(in the rows, 100 means zero)
One hidden turn or mirror swaps the rows below in pairs. Which row is each named row swapped with?
The rows were stretched afterwards, more along some directions than others.
mos: 100  86 115 102 103  77 101 107  85  97 135 121 119 117  95  94 106 104  82  91  77 102 110
Tafub:  95  91 103  93 115  94  91 119  99 119 120 116 108  92 104  77 106 104  88 103  76 107 108
Nibu:  92  95  99  94 114  87  88 115  96 110 118 115 101  92 106  75 105 100  92 111  71  96 111
suz: 102  94 100  87 123  83  95 114  98 112 118 119 106  98 106  75 100 110  89 103  80 104 113
rolu:  95 101  98  94 117  90  92 116  96 115 122 118 105  92 107  76 104 101  88 103  77  97 112
Kir: 123 108  94 112 101  77  96 101  73  85  89 132  75  98  77  72  86 107  74 124  90 125  82
faza: 129 110 114 104 116 101 106  85  68  81  94 103 110 103  75  93 113 105  83 106  95 126  91
kisi: 101 122  95  87  92 104  93  91  74 102 102  92 106 125 113  98 110  97 104  86  99 102  91
ror: 122 107  98 110  97  76  93 102  60  87  96 137  82  99  83  75  87 111  81 120  95 127  81
Sutav: 121 108  91 108 101  82  89 105  71  91  94 134  85  97  82  69  88 106  75 120  88 128  78
dut: 126 108 117 107 120  97 108  79  64  79  96 114 108 101  80  89 108 110  81 110  92 122 102
zul: 101 118  97  80 100 104  96  90  69 104 102  93 100 123 107  95 114  95 103  91  93 115  94
fumup: 123 111  87 108  99  81  94  94  68  85  89 127  77  99  81  76  84 106  75 121  86 128  82
sev: 124 108  99 110 101  77  92  98  72  80  94 136  79  95  82  68  85 106  78 121  92 121  83
dova: 101 107  89 105 118  90  99 112  59  74  98 118  93 116 109  77 111  98  85 121  75 103  98
radez: 132 102 111 108 119  96 107  88  63  83 102 110 108  98  72  92 107 105  80 115  83 122  97
Faro: 103  90 100  98 126  92  93 117  95 111 114 122 109  96 114  69 111 104  91 108  73 106 100
fub: 131 111 112 102 119  98 107  84  61  79  92 104 102 103  78  87 109 111  82 116  92 124 100
rivat: 128 105 117 102 114  96 109  87  60  80  94 107 104 103  78  89 108 110  85 114  88 123 102
gefak:  98 115  98  82  94 104  94  92  80  99 101  99 105 127 111  90 119  90  98  91  98 110  94
dubal: 119 104 100 101  97  75  94 105  67  84  95 138  78 101  82  69  84 108  77 124  92 129  87
Lovon: 136 103 111 104 118  98 106  83  62  79  92 107 100 101  72  92 104 111  79 118  88 125  99
vulik: 113  88 103  97 107  73 100 105  82  94 140 124 119 126 104  96 105 103  85  96  76 109 101
nopu: 100 117  98  94 100 103  93  89  76 100 103  98 103 122 123  89 111  98 106  87  93 112  89
bebez: 125 103  98 107  98  78  95  98  64  83  95 136  80 102  78  78  81 110  74 124  85 126  86
nelu:  98  89  97 100 126  90  91 118  97 112 123 115 107  98 109  78 106 107  88 112  68  99 107
vup: 127 109 118  98 117 104 105  85  58  82  94 105 108  99  77  93 110 109  84 108  98 126 100
mome:  96  92 102  86 119  86  95 118  92 114 120 122 103  96 102  77 105 106  87 110  74 106 107
siza: 100 107 112 125 120  82 105 105  78  88 121 104  90  89 108  99  81 122  88 109  76 100 117
tel: 104 119  97  82 101 101  94  88  72 100 110  97 112 130 113  93 112  99 102  86  98 109 100
fuget: 126 110 113 111 117 104 103  87  62  84  98 106 109  97  73  93 110 109  82 111  91 121  95
mir: 108 110  80  97 107  98  91  88  80 100  94  94 103 115 104  89 114 101  80  93  91 113  97
pud:  99 122  96  87 101 103  95  91  79 103 109  90 104 118 111  90 113  93 103  88  94 104 105
givu: 103  99  93  95 113  97  99  83  73  91  98  95 111 118  99  98 113 108  80  88  93 115  96
sife: 109 106  90 106 120  98  97 104  52  75 102 112  99 117 106  78 110  96  87 119  80 103 101
vave: 120 107 101 106  99  82  96 102  61  89  94 136  80  95  81  75  82 107  78 116  90 125  86
bibul: 102  95  83  92 113  93  98  89  87  97  97  90 101 115  97  94 108 102  82  97  87 110 103
bilub:  98 115  95  93 100 101  93  90  76  98 109  96 101 126 116  98 109  95 102  91  90 104  92
Bur: 101 114  95 110 113  97  94 106  52  73  95 115  94 114 109  84 104 100  84 114  83  99  96
Nizof: 125 105  93 112 102  79  94  99  64  90  92 135  77  98  83  66  85 104  80 122  87 134  84
dape:  96 120  97  86  99 104  94  92  79 102 106  92 110 122 115  93 118  99 106  80  99 107  96
Zevu: 105  77 106 104 104  70 102 110  75  95 129 127 110 123  93  87 103 103  81 101  78 114  97
Zenem:  95  82 105 101  97  78  98 106  77  99 138 121 119 124  97  99 101 101  84  97  76 101 105
kefen: 102 107  91 105 119  96  94 108  54  76  99 111 100 114 106  85 110 103  87 118  75  97 104
buke:  98  98  98  94 118  85  95 119 100 113 119 119 108  96 110  77 110 107  90 102  83 100 107
mafa: 105 108 112 130 125  87 102 111  71  88 117  97  96  92 106  95  91 122  88 115  73 102 116
subi:  97 103  93  93 113  83  87 117  91 117 115 116 107  96 110  80 109 105  94 101  76 100 101
boben: 101 112 109 126 113  79 102 107  71  89 117 100  89  96 110 106  84 121  91 110  75  99 115
mig:  98 124  95  86  97  95  92  90  77 101 105  91 109 122 114  99 118  98 107  83  93 104  95
der:  97 121  96  93  93 101  89  91  73 104 107  95 100 114 112  97 110  87 106  92  91 104  97
Rugal: 134 113 111 113 117 101 100  83  62  81  97 106 105  94  78  90 107 106  86 110  95 122  92
Nas: 101  93  98  91 119  89  92 119  98 114 114 112 107  96 105  75 104 109  90 107  76  97 106
Gazuz: 101 114 108 128 121  92 103 107  70  94 118  96  97  87 112 105  92 121  91 106  73 105 112
som: 112 101  81  86 119  97  93  88  85  96 104  96 108 114 107  93 110 107  83  91  84 116  97
dovu: 121 109  94 106  97  82  95 101  61  90  86 134  77  96  86  74  84 108  77 121  88 126  85
Gunep: 125 106 118 101 118  96 107  83  63  76  90 107 104 100  74  91 110 112  85 108  99 122  97

bilub pairs with -> nelu
Zevu pairs with -> givu
Faro pairs with -> nopu

One hidden turn or mirror swaps the rows below in pairs. Which row is each named row swapped with?
The rows were stretched afterwards, more along some directions than others.
sizu:  99 112 104  93 109 101  97  98  91  93  88 123 104  84  81 100  99  88  88 109 119  86  89  95 104
baz:  89 123  95 106 111 122  98 103 128 120  90  87 103  88 100 110 119 113  93  93  85  97  74  99 122
Neka:  84 111  91  87 101 109 107 106 116 106  92  96  85  99  92 115 104  97  73  97  98  94  81  90 111
bine: 102 100 100  93 112 101  95 112 101  99  89  96  96 101  92 108  93 103  85 117  89  95  95  89 103
tezu:  78 110  98  88 106 104 112  94 125 105  85  89  81 109  98 129 107  92  61  96 109  86  80  85 117
sib: 107 108 116 115 110 109 103  88  95 103  89 126  93  87  90  99  81 104 104 113 125  82  93 100 103
Farit:  94 109  98  88 103 116 102  99  95  94  89 121  96  81  81 105 113  98  88 103 113  92  84  91 105
gevun: 100 115 127 104 124  98  91  84  98  95  87 120 107  97 103 113  73  99  80 116 125  70  93 100 111
gigop: 100 111 106  94 112  90  92 105 104  95  78 109 104 107  85 109  85  88  84  99 108  86  90  93 103
Zopa:  94 109  97  86 105 111  99  96  99 102  83 118  93  88  77  99 111  97  84 109 115  83  89  96 108
lali: 114 102 116 114 113 115 109  91  93 107  95 133  92  83 103  98  86 107 108 119 117  91  92  90 101
Ropo: 108 119  99  89 109 107 100  99  96  95  89 121 100  77  79 102 102  95  89 110 111  90  90  92 106
bosus: 100 110 123  98 120  95  95  80 102  92  78 122 104 103  90 110  83  97  76 117 130  64  88  96 113
dero:  92 123 109  92  94 110 107  97 116 100  78 104 101 100  81 105  93 104  91  89 109  75  74 103  96
guri:  98 108 115  96 118 101  99 106 108 101  81  98 102 113  91 104  85  90  89 106  99  81  93  90 106
tizak:  90 122 101 105 116 132 108  96 126 124  92  95  98  89 109 115 119 113  88 103  88  89  72  96 124
migen:  92 122 112 104 118 123 111  94 131 125  89 106  99  93 103 113 112 103  96  98  93  88  66 100 117
Nop:  89 102  98  93 101 112 104 110 115 105  99  92  98  97  91  96 121 109  86 105 101  95  84  94 120
ruzo: 102 126 107  88  95 103 100 101 108  99  85 111 106  87  73  92  87 109 108  93 100  87  94 110  93
zetap:  90  89  96  95  96 113 101 102 110  97  96  97  94 112  95  92 129 109 102 105 105  98  99  94 116
Mib: 100 111  93  79  97  95 112  95 126 108  75  97  83  96  81 112 111  95  68  87 110  88  82  91 111
Liv:  76 112  96  93  97 106 113  97 128 109  82  95  88 105  95 120 108  91  65  82 101  95  79  85 111
teg:  83 118 107 101 100 110  97  95 118 106  84  75  95  93 104 121 111 105  74  94  97  82  83 101 116
Sidu:  92 119 108  93  98  96  98  96 104  94  86 108  99  98  85  96  80  99  90  88 111  88  90  99  97
duto:  74 107  85  90 104 102  93  98 110 104  84  69  98 104 106 116 108  98  66  86  97  85 101  97 118
pul:  85 120 106  97 103 108  99 107 114 106  89  66  96  91  98 120 113 110  67  99  87  79  82  95 118
simez:  82 108 100  89 102 111 109 103 125 109  84  81  85 105  91 120 108 101  65  96  98  83  77  92 119
Loz: 105 131 108 104 118 127 110 102 125 123  94 105 103  75 102 108 109 111  97 103  86  94  70  94 117
duno: 102 102 114 115 109 115 107  94  92  98  97 129  89  91  98 101  90 106 113 115 121  90  96  92 102
Kera: 102  94 110 121 107 117 104  88  96 105  95 128  87  96 106  95 102 104 110 116 117  95  98  97 103
guti:  78 115  95  94 101  97 109 103 126 111  88  85  90 101 102 124 101  91  60  89  99  93  81  87 117
kud:  95 119  97  99 115 128 114 101 118 121  93  96  98  77 102 111 118 111  94 101  90  96  71  94 118
zaf:  96 133 110 102 113 119 107 119 108 107  97 108 112  72 103 109  92 100  89 105  76 108  78  93 107
kavu:  90 123  97 104 115 127 106  99 125 123  95  99 101  82 104 114 118 108  86  97  93  91  64  95 121
Luneb:  94 103  97  94 103 109 106 105 110 103 105 100 101  97  94 101 116 112  93 108 102  99  93  99 116
zomo:  84 112  96  88  99 107 107 106 127 109  87  86  89 103  91 116 109  96  68  94  91  95  76  90 114
gab: 110 105 117 116 108 113 103  91  95 104  90 129  90  95  97  93  91 106 114 114 119  87  95  98  98
rali:  98  98  98  90 106  99  97 109 105 103  80 102  98 116  90  97 100  91  91  97 106  88  94  97 105
Gokud: 108 113 125 101 120  92  92  92  93  89  89 117 108  92  97 104  74 100  86 122 119  77  97 100 110
Supo: 102 114 120 100 121  91  98  87  94  91  88 117 108  91 100 115  80  97  74 116 122  73  86  91 116
butop: 102 103 101  90 108 104 106 109 102  96  97 100 101  93  89  96 114 110  96 108 107  88  91  99 115
pegub:  87 116 108  98 102 107 103  99 104 103  91  77  94  85 102 120 109 104  67 100  95  81  80  94 119
zura:  83  90  85  88  92 107  92  94 111  98  86  82  86 111  90  99 121 111  96 100 108  88 117 105 114
kimar:  97  97  92  97  95 111 106 108 113 103  99  95  93 100  90  91 124 114  94 104  98 101  92  97 115
zogub: 105  96 113 117 110 115  98  92  92 104  92 131  93  97  97  90  96 101 112 112 124  88  90  98 101
bonu: 103 122 110  91 108 109 112  98  94  97  95 120 102  76  85 108  95  96  91 111 108  83  86  95 102
zisap: 102 116 129 107 120 101  97  88 101  96  88 109 108  97 102 113  73 104  87 121 115  68  87 104 109
kos:  82 101  91  91 100 107  91  95 111 103  89  75  92 114 104 112 119 111  86  96 105  84 106 111 114
nokab:  85 122 104  97 100 106 101 103 112 107  91  74  98  82 104 118 111 105  65  96  89  87  85 101 118
garad: 101  94 120 117 113 116 103  96  94 106  95 124  89  97 103 102  90 103 110 119 116  91  98  89  99
puzok: 101 100 112 102 109 104 109  96 105  97  88 114  89  99 102  96  99  94  95 111 118  90 103  99 115
sati: 106  99 105 110 107 111 108  92  92 100  93 131  91  87  96  96  97 104 112 110 122 100  92  90  99
disim: 103 101 107  93 111  91  99 105 103  98  82 102  98 110  90 106  87  86  81 108 110  84  97  91 105
nalun:  95 105 118  99 114 102  95 104 104 105  80 102 100 114  94 102  80  87  90 108 103  82  90  96 104
vir:  96 117  98 106 111 123 107  95 122 121  93  99  94  83 109 111 121 109  96  98  87  99  74  97 118
lur: 104 106 105  93 103 106  97 101  88  93  96 110  94  87  80  96 105  98 104 112 112  91 103 102 101
Gid:  83 117 112 104 103 110  95 101 113 109  91  70  94  96 108 116 110 109  77  96  89  82  86 108 115
rav:  88 120 106 104 113 134 108  97 125 122  86 104 103  93 102 108 120 107 102  92  91  89  68 102 118
vopa:  96 109 116  98 115 105 102 111 104 104  82  95 105 115  96 110  85  93  88 104  96  84  87  93 101
Lubu:  77 100  90  89 105 114  92  95 118  98  77  76  96 117  97 115 118 104  82 100 106  75  93  98 118
vitet: 100 116 116  94 106 108  96  96  97  96  94 104  97  99  89 104  83 111 102 110 110  79  97 112  96
Bugi: 101 101  95  88 102 101 101 113 109 102  94 100  97  99  83  88 117 113  94 107 104  93  96  92 113

Sidu pairs with -> duto
Lubu pairs with -> dero
nokab pairs with -> Gokud
kud pairs with -> sati
puzok pairs with -> zaf

